Rotation paths and how fast each direction turns (degrees each step):
Each turn is a multiple of 5 degrees from 10 to 175, or 0.
Each row of a path follows its step; steps can be skipped.
path 1
step 2: [  3  11  39  15  -5  23 -13 -17 -22  -5 -17 -41   2 -11  -5 -30   7   6
   8  17 -41   0 -15  -8 -42 -16 -24 -21  45  28   9   3   4 -23  -9  20
 -38 -40  34  -6  11 -34 -20  11 -30 -20  -3   9  17  20  12  20 -23  18
  20 -20   5]
step 3: [  8  -8 -21 -23 -36 -31  42   6   5 -35  29  20 -24  18  12  -8 -36  45
  12  15  -7   5 -32   2   2   2 -10 -15 -12 -27  -2  -8  -6  21 -25  -5
 -10 -26  34  -3 -20  15 -26 -28   8 -13  24 -17  22 -14  16 -39  19  25
  33  17   5]
step 13: [ -9  22  13 -44 -29   8  29 -13   5  46   1  23  -8   7  -5 -27 -13  38
  19 -18   3   5  -3  15 -21 -11  -7 -14  33   2  -6  40 -20 -46  26 -18
 -52  -6   0  27  23  -1 -20   7   8  -9  11  -7 -41   0   0  -8  22  25
   5  12  20]
step 14: [-11  -6 -14 -19 -32  -2  -5  -5 -57  -3   3 -19 -24  15   1   1  -5   2
  31  14 -13  -2 -22  10 -24 -30   4   0 -54  31   5   2  -7 -25 -25  18
  13 -21  13   0  -9 -11   0 -13 -19 -14  50 -32  19  -7   9  12 -66 -22
   3 -17   0]
step 15: [  9  47  15 -28  11 -48  24 -17  21  12  35  -4 -20   8   3 -36 -28  -6
  -8  -6  -2 -14   1  11  22  -4  -8  22 -17  -8 -12   9  10 -10  -1   4
 -43 -23 -29  25   8 -20 -41 -25  -8 -29  20  20   5  24 -10 -32  12  33
 -36  20  -5]
step 18: [  4   6  -3 -11 -13   9  13   0 -11   3 -18  13   6 -44  13  16   9  -2
  -1 -26   9 -27 -29  16 -17 -13 -12  41 -11   0 -16  -9 -53 -25  15  29
 -31  10 -28  25  59 -24 -18  28  -1  26   5  16 -15 -19  13 -44 -17  -5
  -5  10 -22]
step 19: [  4  -1  24  -3 -17 -10  -4 -19  10  -9  11  13  -1  24 -40 -39 -10  31
 -24   4  14 -22  24  25   6  14  -9 -18 -33  64  10 -16  30 -61   7  -2
   4   9 -11  12   8  22  -4   2  12  25  31 -39 -10 -10  19  23 -27  10
  19   0   2]
step 20: [-35  10  14 -14  33 -26  11 -13 -34  15  31 -18  -8 -10   8 -20   3   0
  -8  34 -16  -3 -74   5 -29   0 -28  33  -2  12 -10 -12 -32   0 -22  -4
 -14 -17  -7  20  32   3 -24   2 -28  27  -1  20 -19  30  11 -11  -8   1
   1 -35  -2]
Speeds:
[  2   1  -7   3   5   9  -9   5 -10   0  -6   1  -9   1   1  -6   8  -9
   0  -6   0   3 -12   5   2  -6  -2   9  10  -1  -8  -9   0  -3  -5   3
   6  -8   1  -1  -5 -12  -2  -4   6  11   5   5   0  -7   4   7  -4  -5
   1   0   0] -> 175
[ -1  -1   5   2  -3   3   1   1   2   4  12  -2  -1  -1  -7   2  -1   0
   3   5   3   9  11  -7  -1  -4  -1   0   1  -2   7 -12   6 -14   2   4
  -6  -1  -5  -6  -3  -8 -11   2   0  -4  -2   3   0  -1   3  -1   9 -20
   3  -5  -4] -> 175
[ -3  -7   0   1  12   7  -4  -3  13  10   2  -3   3  -5   8  -6  -9  -2
  -1   1  -6  -6  -4  -7  -1  -6   4  -1   4   5   1   7 -17  -2  -3   1
 -13  -2   3  -2  -3  -5   3  -1  -8   7  -4   0  -1   0  -4  -1  -3  -9
   1   6   2] -> 160
[-11  -7   6  -7  -6  -5   2   9   6  -6  -2   7   5   5  -1  -6   7   5
   4  -3   2   7  -8   9  -8  -3   2   4   6  -1   8  -4 -12   0   4   5
   2   2   2  -4  -4   2   2  -7  -8 -13  -5   9   1  -8  -2   4  -3  -2
  -1  -6   9] -> 100
[ -1  12   3   3  -9  -3  -6   3   4   0  -5  -7   4   1  -6   3   4  -6
 -10  -1  -1  -1   1  -6  -5   3 -13   4   3  -6   5   7  -5  -1  -3   0
  -3   2  -1  -5  -4  -6   2  12  -7   3  16  15  -5   1  -3  -5   6   5
  -5   3   5] -> 135
[  4   7  -4  -7  -4  -3  -7 -12  -4  14   6   2  -5  10   3   4   0  11
   7  -5  -5   4   5   3   0  -9   9   1  -6  -8   3   6  -8   4  -6  -5
   6  -6   1  -4  -6 -11   1   2   0  -2  -2  -2   0   1  -2   7   5   4
  -9  -6   2] -> 40
[  2   5  13  -1  12   1  -1  -3  -6  -5   1   5   2  11   1  -9   7   2
  -5  -2  -1  -5  -1  -8   1   2  -2  -4 -11   1  -3   1  -2   0   3  -2
  -2  -5  -4  -2  -6   5  -9   0  -4   4  -5  13  19   7   2   6   1   1
   3  -2  -2] -> 80
path 2
step 4: [-49  36 -36   9 -23 -10 -17 -19  -2  35 -31  -6  19 -16 -12  34   2  66
 -12   8  -4  15   0 -20  33  10  51  -8 -19 -25  -7  17   0  35  13  19
   4  29  43  16  12  26  27  10  11  -4 -11 -14   7 -13 -22 -12  -3 -18
  11   4 -13]
step 7: [-12  -4 -19  40   2 -37 -18 -16   3  38   1  12  29 -27  -2   1  19 -21
  18   7 -15   9  15 -10  -3  14   9  -9 -12 -31 -11 -37 -35 -16  34 -45
 -18  43 -27 -17  48 -17  22 -21 -17 -17 -12 -35  -4  12 -18   3  -5 -36
 -27  16  22]
step 8: [-15 -11  37   2 -36  50 -24  -2   1 -35   4 -38  53   2   8 -18 -27   7
   0 -33 -31  -3  23  12 -16 -47  -2  10  -7  17  -8 -24  15  14  25 -20
  19  17 -21  21 -28   1   2  18 -12  -6  25 -31 -27  -9  24  20  19 -23
  25 -24  -2]
step 10: [ 29  12 -10 -27 -10 -37  33  11  33   8   2  -9  22   1  34 -20 -19   2
 -14   2 -16  20  -4  23 -29   8 -13 -14  24  -5 -21   7  22  -9  47 -19
 -31  40   4  33  21 -30  38  -1 -10  23 -12 -27  23 -32  14 -32  28  12
  29  36   9]
step 11: [  4  20  -3  35 -20  31   9 -32  -2  -6   1 -37  12  26  17   6  26   5
  -5  -7  -6  45 -14   2   3  12 -29   3  -6 -25   9 -16  29  15 -57  -3
   5  -6 -16 -16 -27 -15  16  40 -10 -26   3  32 -30 -42 -32  -5  56 -17
  -4   9  13]
step 13: [-10  53  -4 -11 -17 -56   5  21  35  -9 -19  18 -38  32   3 -31  -1  47
  27  -9 -10  14  -4 -30  29  15 -27 -16 -36  10 -17  -2  14  11  -6 -35
  -6  10  -5  -3   0  -3 -16 -32 -13   6  -4  12 -35 -36  14 -17  -8   6
  -7  24 -36]
step 16: [ -7  11 -40 -14  -4  -7  -6 -16  -9  -4  33  24 -32  14   4 -41   0  -7
 -31  -5 -14 -35  24 -18   3 -11 -28 -25 -16 -18   2 -19   4  44  30  15
  34  32  18  19  31 -11   4  -8 -27   0  42  24  26 -23 -12  13 -52 -29
 -23   6 -13]
step 21: [ 32  24  33  22  11 -22  29 -11 -26  10   6  -4 -31 -10   6   6 -24 -18
 -17 -23 -19  16 -28  23 -59 -42  -1 -13  15  28  -3 -21  10 -41 -15 -10
  24  -9  20 -28  21  -9  38 -18   5  -5 -15   9  20 -11   7   2  48  18
 -16  39 -13]
Speeds:
[  7   0   0   3   4  -8   2   7   0   5  -1  -3  -5   0  10   6   2  -2
   4  -1   8   9  -9  -1 -11  13  -2  -5  -8   3  10  -4   7   2  12   0
  -1  -4  -5   0  -9   0   3  -6   1  -5  -6  -1   9  -1  13   3  -4  -5
  -3   7  -2] -> 100
[ -5   0  -8  -4  -3 -15  -6   0  -4   1  -9   4  -4   4  -9  -5  12  -6
   5  -5  -2  -1   4  -5  -4  -1  -2 -11  10  -3  -2   9   2   4   9   0
   7   7  -4   7  -1   8   2  -4  -2   1  -9  -1   5   2  -5   3  10   5
  -1   1  -1] -> 120
[ -5  -9   2   5  -8   7 -12  -4  -4  -1   5   0  -4   6   6  -1  -7   7
   5   8  -2   3  10  -3   3   6  -6  -7   1   8   5   0   2  11   4   0
  -5   9  -8   0   2  -4  -2   4  10  -1  -6   1  -3 -11   0  -2   2   4
   1   5  13] -> 120
[-12  -2 -13  -3  -6  11   0  15  -2   4   1  -6  -8 -10  -3   0   7   2
   2  -2   7   2  -5  13  -2   3   6  -2   4  -2  -1  -6  -6  -5  -2   2
  -4  -4  -7  -5  -1   4  -4   8   1  10  -5   3   1   2  -3   8  -2   4
   5   6   4] -> 130
[  3  11   9   1  -8   7  -8  -2   2   6  -5  10  -2  -1 -13  -3   2   1
   7   1  11   1  -7   3   0  -1   5  -3   1   8   0   3   1   6  -2   1
  -6  -4   9 -10   1   7   7  -6  -7   5  -4   0   0 -12   0  -7  -5  -3
  -9  -2   1] -> 40
[  0  -3   9 -10  -9   4   8   8   7  -5  -5  -4   2   3  -3   2   3   1
   3 -13  -3   7   2  -2   6   7   3   0 -11   9 -17   6  -5   7   4  -2
   4   0   1   3 -14  -5   0   4   2  -3  -3   1  -1  -1  -4  -7  -3   3
   5  -3   0] -> 155
path 3
step 0: [-28  14  12 -21 -16 -18 -17  -5  -2  -7 -37   7   8 -49   7 -31 -36 -24
   0  10  28 -17  -1   8 -25   2   5 -70  11   4   8 -44   2  13  29   0
   2   2   5   5 -21  -3  -1  25 -28  11 -39 -11 -14  20 -32  -8   1   0
 -23  13 -15]
step 1: [ -9  23  12 -14   2  13 -18 -20  11  -3 -20  28 -21 -19   3 -24  -3  -5
  35  29  -5  -3  34   6  -5 -17  52  -4 -17 -20  72  -6 -25 -25  34  11
  -4  19   5  -8  -6 -39  44 -32  -9  -9   7  -1  -2   3  -7  -8  -9 -24
   9   5  13]
step 2: [ -9 -28  15 -39   0 -27  -2  34 -25 -14 -11  10 -22  -4  -3 -27  -2 -24
  34 -28  18  -7 -10 -17  18 -37  18  15  -1 -12   3  17  -9  -7  14  -4
 -36  15 -12  -6   5  24  59 -18  42  10  45  11  12  40   6   2  13   8
   9 -17  16]
step 5: [ 10  -7   2 -15 -49  -2 -36 -11  -1 -24 -45   2  29  12  22 -12 -11  -2
  33   1  41   5  15   0  -3   9  18   7  23 -17  21 -22  -6 -25  17 -12
 -30  43  25  -8   7  33  -5   2 -12  20  -1  -6  -5  -7  25 -48 -28 -15
 -41  -9  -4]
step 6: [ -6  31  20 -25 -23 -11   7   7  -9  44 -14  -5  17  -2   5  10 -10 -38
  12  32  -5   6 -24 -13   2 -26  -2   1  13  12   9 -11 -12 -12  22 -15
 -28  58 -22 -25  -7 -27  32 -14  34  44  -4  -8 -35   9 -27   4   1 -32
 -23  -3 -21]
step 12: [-24 -11   8 -14 -11   5 -22  10 -33   4 -19  13 -19 -13 -37  -6 -23  10
  32  -1   0  -8  16   2 -31   6   4 -22 -13  -7  44 -47 -22  41  32  35
  -4  12 -21 -21   9 -29  13  15 -19  36  -5  18 -15  15 -27 -24 -13 -32
  13  20   3]
step 14: [-35  -8  26 -12 -11 -18  16  27 -31   9  10  -4 -23   7  20  -1  18 -40
  20  23  20   9 -27  -1  17 -51   8 -11  -6  11 -11  26  14   6  17 -17
  20  25  12 -12   5  57  59  10  20 -24  12   0 -20 -10  -9  -9 -19 -11
   7 -13 -22]
step 15: [-27 -17  25  11   8   8 -44  -4  -4 -14 -41 -11  -5 -44 -41  21  -1 -35
  -1   4  18  24 -27 -13 -18  -9   0   4 -18   5  21 -24  -9 -12   0   0
  23  -1  47  18 -10  64   0   4  22  12 -19   9 -25  -3 -25  34   2  -6
   1  20  -1]
Speeds:
[ -1  -1   5   3  -2 -10  -1   9   0  -3   0   4  -6  -7   7   7   5  -1
  -6   3  -8  10  -9   5  -3  17  -7  -2   0   3   0  -5   9  -6  -6  -1
   4   8  -9  -3  -5   5   6   3  -1  -7   8  -5   1   2 -12   1   0   5
  -4   2   6] -> 95
[-16   5   6  11   4   1  -6   7  -2  14   5   0   1   7  -6   3   2  -3
   0   5   4   4  -3  -2   5  -5  -2 -11  -3   5   5  -4   0  -5  -1  -1
   6   0   2 -10  -2 -14   0   0   1   2  -2  -7   3  -9   2   0  -3  -7
   6  11   2] -> 130
[ -9  -7   1   5  -6   5   0   0   9  -1  -6  -8  11  -3   4   4  -3   2
  -5   3   8   1   5  -1   1   4  -9   9   5  -2   3  -4   2   0 -11   1
   1  -2  10   4   7   0   4   3   5  -6 -16 -11  -4   5  -1  -1  -6   0
 -11  -1  -1] -> 65
[ -2   0 -10  -3   5  10   0  12   3  -7  -3  11  -2   1  -5  -2   6  -4
   3   5  -1  -8  -3   5  -3 -13  -5  -1 -11   4   4  -6   5  10   2   2
   6  -4   8   1   3   1   8   4  -9  -4  -3  -1   0   0 -10  -4   3  11
   0   0   4] -> 25
[  2  -6  -3   0   3 -12  10   4   2   1   1  -5  -2   0   2   3  -4  -3
   5   4   0  -2  12   0 -12   9  -3 -10   0   0  -4   3 -12   9  -2  -6
   4   2   3  -3   3   0  -5   4  -8   4  -7   0   0   2   4  -2  -3   4
   4   8  18] -> 85
[-12   5   2   3  -7   6  -4  -4   3  -9   3  -6  -4   1  -8  -1   3 -11
  -7  -4  -3  -3  -7   5  -6   4   9  -2  -7 -14   0  17   1  -2  -4  -1
   0   1  -3   2   8   1   2  -2   7   8  -2  -4  10   1   0  -2   1  10
   1   2   5] -> 55
[ -1   5   7   4  11  -4   5   0  -7  -3   0  -5   9  -5  -8  -4   4  -3
  10  -5   1  -2  -2  -1  -8  -4   4   8   6 -11   0  -6   7   6  -8   5
   4   3  -6  -7 -11   1 -12   6   4  -6  -9  -3  -2  -3  -4   1   4   3
   7  -7   2] -> 90
path 4
step 1: [-16 -12  27  -9 -29  23  -8  -8 -15  -8   3  -8  26   3  13 -37   8  13
  -4  14  17 -23  -6  21  23  -5 -21 -38   1  53  26 -22 -52 -14  -7  11
 -19  -2   8  21 -18 -32  -5 -36 -14  13 -22  19  -2 -11   0 -22 -12 -27
  19  19 -11]
step 5: [ -3   6  -2  -8   4  18 -16   9 -54   5 -27  -3 -43   5  20   7  -3  -1
 -20  11  17   2  -5 -20  18  21   6 -14  20 -33   2   3   7 -16   0  26
  67  -7  -8   6   3 -23 -14  26 -24 -13  -5  -1   7   3  -1  27   1 -33
 -22  35 -32]
step 8: [-23   9   3   0 -39  15  18  35  23 -18 -35   6  -6 -31 -17 -44  -1 -41
  15 -25 -24  14 -16  10  42 -13 -10  -2 -15  -8 -21   1  10  -6  -2  16
  29  10   0  -4 -31  -8   8  37   4  10  46 -26   0 -11  -6   9   3 -12
  15  25   9]
step 12: [ -3  24 -32 -16  24  -7  19  -8 -11  -2  26  43  -1 -10 -14  -9  33  -5
 -33  -8  -6 -15 -20   6 -17  17  -9 -35 -15 -25  19   1 -25 -18  39  -8
 -31   0  31  21 -44  -7  -8  12  33 -21  -8   6   0 -23  12   5  12 -35
  -3 -14  17]
step 13: [ 12  14  19   7   7 -11  37  30   8   3   7  35   2   6 -15  26  15 -11
 -42  21   9 -33  32 -11  13  -7 -17  27  25 -48  13  27  -6  23 -10  -4
 -14  29  23  25 -18  -1  19 -29  18  -3  -5   3  19 -46  -4  -1  16  25
  -1   8  -9]
step 16: [ -1 -31  31  -1  -9  38 -22   1   1  14  -4  20 -35 -16  28   5  11 -21
  10  13  29 -13  14  18  10   1   1 -13  25  40  20  25  -4   0   3  25
 -14  51  -3   3  -9  38  18   0 -26 -31 -27  19   1 -16  46  17   6   3
  -7   4  11]
step 18: [ 30   6  -2 -15 -17 -35  -8 -25  -4   8  -8   8  25  -5  -7 -42 -29  12
  17 -11  -7  12  11  15  28   5  23  11 -31  -5  17  -9 -43   0  10   4
  -8 -23  17  20   2   6  11 -16  -2 -23   9  -2  34  37 -51 -20  30  33
 -14  -9  26]
step 21: [ -1  13   8 -12  12 -21 -14 -26  16  -5 -28  34  11  48  28  26   7   8
  31  23   7   3 -35   1 -16   7   3   6   7  17   0 -31  21   5 -13 -14
  21 -30 -21  24  25  -2  27 -21  16 -12   4  13  25  25  -5  15  20   2
 -40  34 -39]
Speeds:
[ -3   0  -1   3   0   2  -5  11   0 -16   4   4   1   1  -4   6   8   5
 -15  -5   8  -2   3   3 -10   6  10   2   2   0  -2  -6   2   1  -1  -2
   2  -9  -2   0   0   3   0   1  13  -4 -11  -1   9  -4  -5  -2   4  -3
  -2   0 -13] -> 40
[ -6  -3   1  -3  -3   4   7  -2  -5 -11   0  -8   5   2  13  -2   0   6
  -2   2   1   8   5   0  11   2  -3   4  -1  -2  13  -2   7 -11   5  -5
   9  -5  -5   9   9   7   6  -2   3   2   4   4  -2   7   8  -6   7  -3
   4   1   3] -> 20
[ -2   2   8  -1   6   2  -2 -10   7  -7   2  -4  -7   6   3   5  -4  16
  -1  -3 -10 -17   0  -5   3  -2   3   4   4  -2  -5   6  11   2  10  -4
   0   6   1  -2   5   0   5  -9  -2  -3   3   0   1 -10  -3   3   0   6
  -5   0  -1] -> 100
[ -7  -1  -4  -1  -7  -1  -2 -11  -5  -6  -6  -6   5   0   1   1  18   4
   0   9  -5   3  -9  -6   2  -7   4   8   1  -2 -15  -1 -10   0  -5   2
  10   3   8   1   5   5  -1  10   0  -1   0   4   3   0  -2   5  -9  -1
   1   0  -2] -> 20
[  4  -7   7   2  -6   2   3  -6   9   1  -3   1   7   2  -7   5   0  -2
  -9   9   7   9  -4   1   7   5   3   8 -11   1  -1   6   4   5   1  -1
  -4   3   2   2   2  -8   1 -14  -4  -8 -13   0   1  -2   8   3  -3 -10
   5  -4   3] -> 120
[  0   6  -9   2   1   1  -2  -2   1   2   2  -7  14   6  -5  13 -12  -5
   3   3  -6  -5   4   2  -4   1  -1   8  -3   5  -2  -1   4   3 -14   4
   2  -1  -2   4   6  -2  12   3   9  -1  -3   1   3   3   0  -7  -3   3
 -12   1  11] -> 100
